Each run below is a few steps of one of 7 hidden systems, one row a step.
V, run 1:
[[-11  46   6   2 -46  31  10 -46 -18   8 -15  20 -52 -23  20   9  37  72
   31 -21]
 [-30   9  15   1 -55  11 -22   0  24 -33  47 -33   9 -67  39  22  38 -29
  -24 -15]
 [ -8 -41  19 -35  52 -36 -40  25  37 -23  17 -44  49   3  23 -36 -37  -4
  -12  -8]
 [ 62 -13  -9 -29  50 -17  15 -46 -23  20  10 -30   4  35 -42 -19 -18  39
   44  10]
 [ 21  70 -11  51 -23  22  34 -34 -63 -16  27   7 -29  21 -12 -13  33 -29
   28 -16]
 [-75  17  28  -3 -21  10   9 -25   9 -48 -27  23 -26 -10  56  -6   1 -52
   -5 -22]
 [-47 -40  36 -68  15  15 -31 -26  58  26  -1 -32  24  10  -1  45   7   8
   -9  -7]
 [ 35  16  -8  25  23 -11  -9   1  22  58  45 -36  58  19 -18  -8  17  53
    5 -42]]
Z, run 2:
[[ 37  14 -31  62   7 -17  42  50 -32 -22 -20  44 -28 -12 -14 -20 -21 -38
  -22  29]
 [-15 -29  -8 -21 -12  21  13  24 -26 -17 -52  49 -49  13 -26  33 -18 -37
  -10  62]
 [-35  17  15  -2  12  42 -11  49  31  31 -28  20 -26  15 -44  61  20  10
  -51  10]
 [ -4  -9 -20  49 -12 -13  35  31  52  57 -21  40  16 -44   3  28   5  13
  -44  -4]
 [ 25 -62 -46  12 -47 -14 -14  58 -18  32 -13  36  36 -11   0   4 -15  15
    1  46]
 [ 13   6 -11   1   3  11 -43  85 -27 -11 -30  31 -29   6 -11 -18 -15  71
   -7  28]
 [ 33  15  -3   6  15  -2  22  26  12 -24 -23  11 -69 -72 -20  20  -3  37
  -35  33]
 [ 21 -24 -13  15   5  -7  14  52  10 -19  11  -3  -4 -36 -34  35  -4 -72
  -55  48]]
T, run 3, 8 rows:
[[ -4  -8   1 -17  -8  23 -60  87 -18 -37  15 -12 -12  -5 -30  20   5 -13
  -37  42]
 [ 14  -7   5   2  73 -27  15  47  41 -12 -47  17 -33 -22 -14 -13 -43  27
  -41  12]
 [ 43 -36 -21   1  11  -5  54 -13   7  29  -4   6  -7 -13 -57  51  -4 -46
  -20  47]
 [-25  20 -17  43  -8  27  -7  64 -31  15 -26  53   0  58 -25  13   2 -39
  -20  12]
 [-43 -22   1 -10 -20   8  14   8  35  32 -75  65 -30 -21  24  21 -15  49
   -9  10]
 [  4 -20  -4 -13 -40  25 -20  23  31  40  24 -15   7 -40 -30  71  39  23
  -35  23]
 [ 16   8 -24  51   1 -19 -26 103   7   0   5  16  25 -22   5 -26 -11  17
  -42   3]
 [ 44 -64 -28 -23  -2 -34  17  17  -8  -9 -40  26 -22 -39  -2 -10 -45  25
    8  60]]
J, run 4, 8 rows:
[[-44  31  20  33   5 -13  17 -12  32 -37  15 -10   9 -26  48 -20   7 -67
  -26 -44]
 [-30 -70  17 -62  22 -12 -13 -39  40  23  -9 -19  48  34   8  12 -21 -16
   17   2]
 [ 29  29  -6   6  16  20 -16  -8 -21  58  21 -14  19  60 -40   1  23  73
   29 -22]
 [ 16  40 -22  60 -48 -16  31 -22 -24 -10   4  26 -12 -45  51 -42  12  27
   25 -31]
 [-31 -37  12 -44 -53   4 -35 -12 -22 -62  21 -21   6 -22  41  -6   0 -49
   17  16]
 [-15  15  41 -48  74   9 -52  15  24 -17  10 -47  -3  39 -20 -10  -8  34
   -8 -19]
 [ 56  15  -6  22  49 -35  58 -58  26  32  13 -20   1 -23 -13 -16  -5  32
   11 -25]
 [ 19  -8 -29  35 -44  -6  24 -25 -50   0  39   4  41  22   7 -14  12 -79
   33   5]]
U, run 5:
[[-12 -15   3 -13  21  23 -41  37   2  45  20 -17  54  81 -44  24   7 -13
   -8   0]
 [ 12  34 -19  51  21 -18  30   5  -4  35 -41  50  -6  19  15 -43 -20  62
   17 -29]
 [ 18 -23 -27   1 -86   5  27 -31 -27  -3  -1  23 -27 -61  17  28  22  -5
   18  39]
 [-47  18  25 -17 -14  32 -72  66  -4 -48  15 -15  -9   5   7   8  15 -14
  -29   2]
 [ 11 -27  16 -26  81 -35   7   9  61   1 -32 -13  -4 -19  -2 -20 -46  42
  -22  -4]
 [ 71 -16 -29  14   4  -2  35 -15 -19  41  36 -19  16   6 -64  31  16 -18
    2  32]
 [-21  47 -13  65 -16  11   4  41 -48 -25  -7  44  -2  40  16 -34   2 -53
    0 -16]
 [-48 -38  15 -46 -11   0  18 -38  20 -14 -67  39 -37 -17  37   8 -25   2
   12  15]]
Z, run 6, 8 rows:
[[-27 -11  -7  36 -34  -8 -25  47  32  15  41  -9  71 -15  29   3  20 -38
  -35 -22]
 [  1 -52 -13 -14  23 -41 -10  14   9  12 -41  26  29  17  38 -57 -56  45
   29   0]
 [ 60  12  -8 -29   3  17 -14 -13 -44   2  20 -25 -34   3 -44   5  15  73
   34  24]
 [  4  72   6  52  -7  11  11  23 -18 -57  30 -10 -41 -39   6 -10  29 -34
  -29 -16]
 [-33 -53  13 -29  17 -23  28 -19  29 -38 -33  12 -10 -23  25   4 -38 -77
  -15  25]
 [ -5 -27  13 -38  46  20 -19   2  14  49   2 -20  31  75 -60  35   0  -2
   -2   9]
 [  9  63 -14  70  -1   7  34  -6   0  52  -4  30   4  20  -3 -11  23  40
    4 -47]
 [ -5 -29 -28   6 -97  -2  14 -27 -27  -8  -5  31  -4 -50  52   1  10  -8
   31  20]]
F, run 7, 8 rows:
[[ 11 -71  -8 -59 -47   1 -39  13  10   4  12 -21  12 -42  -2  35   5  28
    1  51]
 [ 28  41   0  29  45  -1 -42  82  -3  -7  34 -27  11  13 -29 -22   3  35
  -32 -13]
 [ 46  -8 -10   9  43 -43  59 -27  -7 -34 -27  14 -38 -35   4 -39 -42  -9
    9  18]
 [  1 -17  -3 -23 -19  33   0  -5 -40 -18  14  -3 -14  35 -46  44  14 -80
    2  48]
 [-59  50  29  26  46  23   2  22  32  19 -36  26 -10  52  -6   5   3  -7
  -31 -44]
 [ -2 -40  -9  -4 -21 -17  52 -60  51  49 -27  20   7 -46  17  30  -3  19
    4   1]
 [  6 -15 -33  27 -68  17 -38  51 -26  35  38   4  55  13   0  15  31   3
    1  10]
 [ -5  16  -2  14  20 -16 -24  51  -6 -18 -43  33 -20  -2  35 -59 -33  77
    8 -13]]
T, run 8 (8 x 20):
[[ 56  -9 -30  11 -28 -12 -27  39 -11  22  27 -12  16 -43  -2 -10  11  87
    4  11]
 [ 54   6 -23  15 -19 -18  -5  43 -44 -58  17  -3 -36 -58   1 -28  -7  11
   -3  38]
 [  4 -16  11 -33  35  -6  -2  25 -16 -76 -18  -3 -53 -18 -14  -5 -34 -49
  -19  48]
 [-13  -2  26 -24  82   7  24   0  32  -4 -29  -6 -28  37 -48  29 -22 -49
  -34  13]
 [-14   9  -4  40  30   4  54 -16  32  62 -23  32  16  41 -28  29   0 -39
  -20 -16]
 [-29 -12 -25  36 -62  17  12  -1  -6  67 -25  55  36  27  14  23  16   1
   13  -6]
 [-30  -8  -8  -9 -76  28 -48  34  -3  27 -11  26   5 -15  29  15  25  75
   11   1]
 [ 18  -3   1 -13 -23  -4 -40  43  24 -14  21 -24 -14 -78  15   4  12  74
  -23   6]]
U, run 9, 8 rows:
[[ 47  -8 -14  13 -24 -23  55 -56  21   0  22 -17 -17 -88   7  17  15   5
   -1   8]
 [-15  -5   1   2 -27  15 -44  38 -27 -33  54 -28  41  26   0   2  17 -78
  -11   8]
 [-24  -3  22 -24  69 -16  -8  -6  11 -13 -47  13  -6  47  19 -50 -49  29
   19 -22]
 [ 41   3  -7 -12  -8  10  50 -79   3  40  10 -14 -25 -23 -37  42  28  27
   21   9]
 [-22  50  -4  59 -44  20 -15  31 -16 -14  48  -6  26  -1  18  -2  42 -51
  -19 -31]
 [-41 -53   7 -33  11 -33 -13  -3  23 -20 -44  18  24   0  61 -43 -49   5
   19  -5]
 [ 34 -11   6 -56   5  25 -15 -40 -10  30  15 -33 -14  18 -49  34  19  65
   29  20]
 [ 21  80  -4  73   5  -1  10  25  -6 -15  40 -12  -5 -21   4 -23  30   3
  -24 -42]]
V, run 10 (8 x 20):
[[ 19 -59 -44  31 -20 -29  34  23  -8  39 -30  51  38   8   1  -4 -29 -31
    4  33]
 [-12  -5 -21   2 -34  31 -29  62 -48  13 -42  57 -18  43 -18  10  -6  28
   11  35]
 [ -4  31   1  15 -13  20  -6  51  15  -3 -35  30 -59 -54  -7  25  13  61
  -39  14]
 [ 18 -34 -13  12 -12 -19  13  42  41 -10  13  -5   3 -79  -7  32  -2 -34
  -58  35]
 [ 22 -51 -18   3  44 -28 -13  73  -1   0  -9   7  34  28 -28 -17 -44 -36
  -24  40]
 [ 35   2 -21  10  35   1  30  16 -32  23 -55  48 -40  35 -48  -4 -28  33
    9  33]
 [ -2  33 -19  43 -45  32  38  14 -19   7 -18  46 -50 -25 -24  46  30 -22
  -22  22]
 [-55 -16   4  19 -19   4  -8  65  41  -7 -29  36   4 -26  24  24  -7 -43
  -57  10]]
F, run 11 (8 x 20):
[[ -8 -42  15 -63 -32  17 -34   0  30 -13  17 -36 -14 -56  -7  55  17  14
  -19  36]
 [ 20  22   3  35  53 -19 -26  62  29   1  46 -40  42   0 -18 -18   1   0
  -44 -26]
 [ 51 -27 -24  11  40 -50  53 -32 -19  -6 -24  15   1   4   1 -50 -49  -7
   32  15]
 [  5   6  -6 -20 -31  44  -3 -17 -67  -7   4   9 -31  51 -45  33  22 -34
   28  38]
 [-67  67  32  24  15  34   0  14  30  -9 -29  25 -37  11  14  13  21   0
  -33 -42]
 [-17 -55   2 -18 -18 -27  33 -43  72  26  -9  -1  25 -63  32  29  -7  -8
  -14   0]
 [ 21 -31 -28  11 -24   0 -44  49 -14  44  42 -16  78  33 -15  -1  10   8
    6   7]
 [ 28  35 -12  24  26 -12  -2  23 -32 -10 -31  28 -28  14  12 -63 -24  82
   29 -16]]
C, run 12:
[[-41  16   2  20 -45  28 -13  26  37  55 -28  38  -2 -17  14  35  28  63
  -21 -20]
 [ 10 -41 -21   2 -43 -14 -26  56  32  22  -3  11  21 -67  21  11  -1  59
  -25  21]
 [ 46 -33 -18 -15  11 -13 -42  85 -15 -20   6 -10  -4 -20 -28  -9 -22  32
  -21  52]
 [ 45   8  -4   0  61 -12  23  36 -17 -42 -26   7 -60 -12 -44 -10 -33  -4
  -24  39]
 [  6   2  -1   9  23   2  60 -20   0 -29 -17  14 -44 -12 -30  29  -9 -88
  -25  31]
 [-59  -7  12  13   9  22  25   1  22  19 -25  29  11  48 -10  37   1 -88
  -27  -3]
 [-46 -20   2   3  -5  12  12  -5  39  77 -51  47  28  44   1  29  -3  19
   -3 -15]
 [  5  -8 -28  21 -59  17  -5  20   5  68 -14  34  15 -16  -4  32  26  69
    4   5]]
J, run 13:
[[  6  43  -5  56   8 -15  36  34  20 -23 -22  32 -45 -64  17 -13  -5   4
  -44  -9]
 [-10 -73  -6 -33 -17 -12  11   3  21 -20  -6   2  10 -34  -4  34 -18 -76
  -24  54]
 [-10   5   7  -6  50  24 -31  66   0  24 -18   8   4  73 -57  22  -7   3
  -27  16]
 [ 17  18 -17  40   7 -10  60  -7  21  38 -52  54 -41 -32  -6   9  -6  48
  -10  -2]
 [ -1 -29 -27  16 -82  12   6  15 -20   1  18  18   7 -41   1  44  27 -55
  -15  41]
 [-51   0  14  -4  14  16 -58  92  13 -16 -31  22   2  27   6  -6 -16   5
  -38   6]
 [ 26 -29   1 -30  33 -14  23  -5  43  21 -44  10 -41 -46 -19  20 -23  71
  -14  26]
 [ 58   2 -31  37 -24   5  16  37 -24  12  44 -12   5 -26 -50  30  25 -35
  -28  36]]
C, run 14, 8 rows:
[[  9   8 -18  22  -4  -7  14  49 -28 -35 -57  60 -59 -28  11 -26 -27  20
   -8  32]
 [-10 -37  11 -48 -12  16  11  -6  11 -33 -22   2 -52 -41 -22  55   0 -37
  -25  57]
 [-27  11  22  10  51  18  -1  45  49  13  -2 -10   3  21 -44  44   6 -47
  -65  -3]
 [  5 -33 -23  37  28 -32  49   9  35  54 -43  45  29  13  -2  -3 -33  -6
  -16   1]
 [ 13 -27 -37  11 -59  20   9  15 -45  42 -22  46   5  27 -25  30   9  -2
   22  43]
 [-43  33   7   8 -28  38 -27  59  -5  -6 -45  49 -54  -4   4  17  13  45
  -23   9]
 [ -8 -36   9 -25  -4 -11   9  13  66   0 -25   3 -25 -84  11  37 -10  28
  -43  24]
 [ 33 -38 -16   3  19 -10 -18  67  19  15  29 -22  36  -9 -49  31  -4 -32
  -49  38]]

Which system made each run below?
run 15:
[[-34  42   0  28 -45  41  10  14 -45 -37  -9  37 -49   8  -1  21  27 -60
  -10  12]
 [-81 -20  34 -37   7   8  -5  -4  61  -5 -48  18 -13 -10  35  25 -13 -14
  -27 -10]]
 -> C
run 16, 2 rows:
[[ 17  22 -26  38 -18  18  48  13 -43  -8 -36  57 -57   1 -32  20   2 -29
   -6  36]
 [-60  -6   9   4 -22  27   5  42  17  -6 -51  52 -35  -6  -1  43   0 -40
  -44  24]]
 -> F
run 17:
[[-36  60  -4  57 -23  25  37  -3 -30 -11 -28  55 -38  19  13  -1  17 -42
   -2 -19]
 [-74 -43  16 -35 -40  12  -1 -14  41   8 -47  36  -7 -20  40  34  -6 -15
  -10  10]]
 -> F
run 18, 2 rows:
[[ 32  12   2 -13  64 -12   2  17 -29 -36 -38  11 -52  22 -16 -47 -43  41
   16  13]
 [ 13  18  11  -8  15  14  62 -62   2 -17  -6  -4 -61 -24 -34  42  15 -42
  -10  19]]
 -> T
run 19, 2 rows:
[[-24   7  -8  28 -53   5 -28  31 -34 -45  41  -5  30  -2  36 -18  19 -74
   -2  -5]
 [-39 -31  28 -62  43 -10 -30 -14  12 -29 -44   1  -9  30  28 -34 -44  26
   25  -2]]
 -> U
run 20:
[[ 11  20  -9  43  61 -15  49  23  20  28 -56  49 -27  16 -26  -7 -29   9
  -27  -3]
 [  3 -28 -27  12 -56  13  51 -25 -12  29 -23  43 -17 -18 -16  53  11 -44
    0  41]]
 -> J
run 21, 2 rows:
[[ 17  43  13  -4  23  -1   9 -61 -44 -49  39 -40 -15  27   4 -39   8 -27
   43 -25]
 [-37  35  38 -23  18  12  22 -80  -4 -37   6 -21 -24  26  18  -9   9 -41
   29 -36]]
 -> V
run 22:
[[ 11 -20  19 -19  38 -31   0  -6  82  13  16 -43  18 -61  12   5  -9  42
  -33 -18]
 [ 72 -30 -36  25   0 -35  10   7 -26  13  58 -31  55  -4 -19 -24  -5 -24
   13  16]]
 -> F
run 23:
[[-31 -47 -22  17 -39  -3  -8  27 -10  29  -6  34  64  44  15   3  -9 -62
    6  14]
 [-32   2   3 -22 -10  24 -28  15 -20  21 -57  46 -22  50   7 -11  -9  77
   33  -1]]
 -> U
run 24 (2 x 20):
[[-36 -68   6 -55 -20  -5 -32   3 -16 -37 -19   6  17  23  31 -11 -32 -45
   24  33]
 [ -4  23  31 -45  66  25 -29  -4  17  19  -7 -31 -19  51 -44  15   2  64
    0 -15]]
 -> T
run 25 (2 x 20):
[[-13  38  32 -35  43  31 -55  29   0 -10  -4 -25 -27  39 -26  -2   7  71
    1 -15]
 [ 43  29   1  24  13 -20  54 -50  35   4  25 -26 -26 -73  -1   8  15  23
  -12 -21]]
 -> V
run 26, 2 rows:
[[ 50 -26 -39   2 -45  14 -18  48 -43  26   8  14  -1  -4 -40  25  12  35
    7  55]
 [  1  40 -12  45  -4   4  -7  79 -28 -48 -23  41 -48 -25  11 -28  -9   7
  -28  13]]
 -> J
run 27, 2 rows:
[[ 16  18  -2   9 -18 -16 -42  48  -3 -46  25 -21  -6 -62  37 -40   1  56
  -10  -8]
 [ 41 -29   7 -29  45 -39   6   4   7 -62   5 -32 -26 -51   1 -29 -38  -8
   -8  29]]
 -> Z
run 28:
[[-21 -18  -6  -5 -38  10  -9  17  43  51 -40  36  -5 -39  16  32  10  82
  -13   1]
 [ 30 -17 -26  14 -41  -1 -38  76   3  12  22  -3  13 -53  -5  14  15  51
  -27  26]]
 -> U
run 29, 2 rows:
[[ 27 -11  -1  28  75 -41  17  30  56  28   7 -20  40  -3 -19 -14 -26  -3
  -39 -16]
 [ 60 -19 -44  31   2 -23  47 -15 -48  26 -10  26  15  31 -25 -23 -22 -12
   37  26]]
 -> Z
run 30, 2 rows:
[[ 14 -17 -27  21 -36  17  -8  66  11  44  -7  25   3 -26 -34  51  18  21
  -39  38]
 [ 19 -15 -28  44  -5 -23  -7  97   8  -1 -21  37   6 -37   4 -17 -22  13
  -42  26]]
 -> V
run 31 (2 x 20):
[[-11   1 -24  51 -57  -3 -13  75  12   8 -10  40   9 -56  33   0  11  20
  -37   4]
 [ 11 -67 -15 -29  -7 -27 -23  58  15 -13 -36  20  -3 -46  16 -10 -42  33
  -15  50]]
 -> Z
run 32:
[[ -7   6 -28  66 -27   7  27  56 -12  10 -11  47   4   2 -13  21   6 -67
  -35  22]
 [-58 -33   3 -12 -19  15  -7  45  17   6 -71  64 -21   7  16  22 -23 -11
  -20  30]]
 -> J
run 33:
[[-54   3  22 -19  11  29 -30  63  18 -25 -47  30 -43   3 -11  31  -7 -14
  -47  23]
 [  0 -21   4   0  37  -5  29  11  71  51 -31  10  -7 -30 -31  50  -5  21
  -49   7]]
 -> Z
run 34:
[[-11  80  11  38   6  34  29 -51 -12  28  12   2 -18  40 -15   8  41  16
   19 -53]
 [-39   6  -3  28 -68 -11  14 -34  18   4   4  18  25 -43  75 -15  21  -4
   14 -42]]
 -> C
run 35, 2 rows:
[[-31 -58   5 -14 -13 -17  20 -24  75  36  -9  -1  42 -38  21  40  -4 -33
  -28   1]
 [ 20 -30 -27  18  -8  -6 -32  41   1  67  24  -1  79  41 -15  -2   2  30
    7  -5]]
 -> F
run 36:
[[  6  20 -25  79  -1 -16   1  73   1  12  17  22  45   8   3 -22   0 -43
  -36 -16]
 [  2 -54 -16 -22  14 -25  16   0 -11   3 -72  53 -14  16  18 -30 -54  24
   30  32]]
 -> F
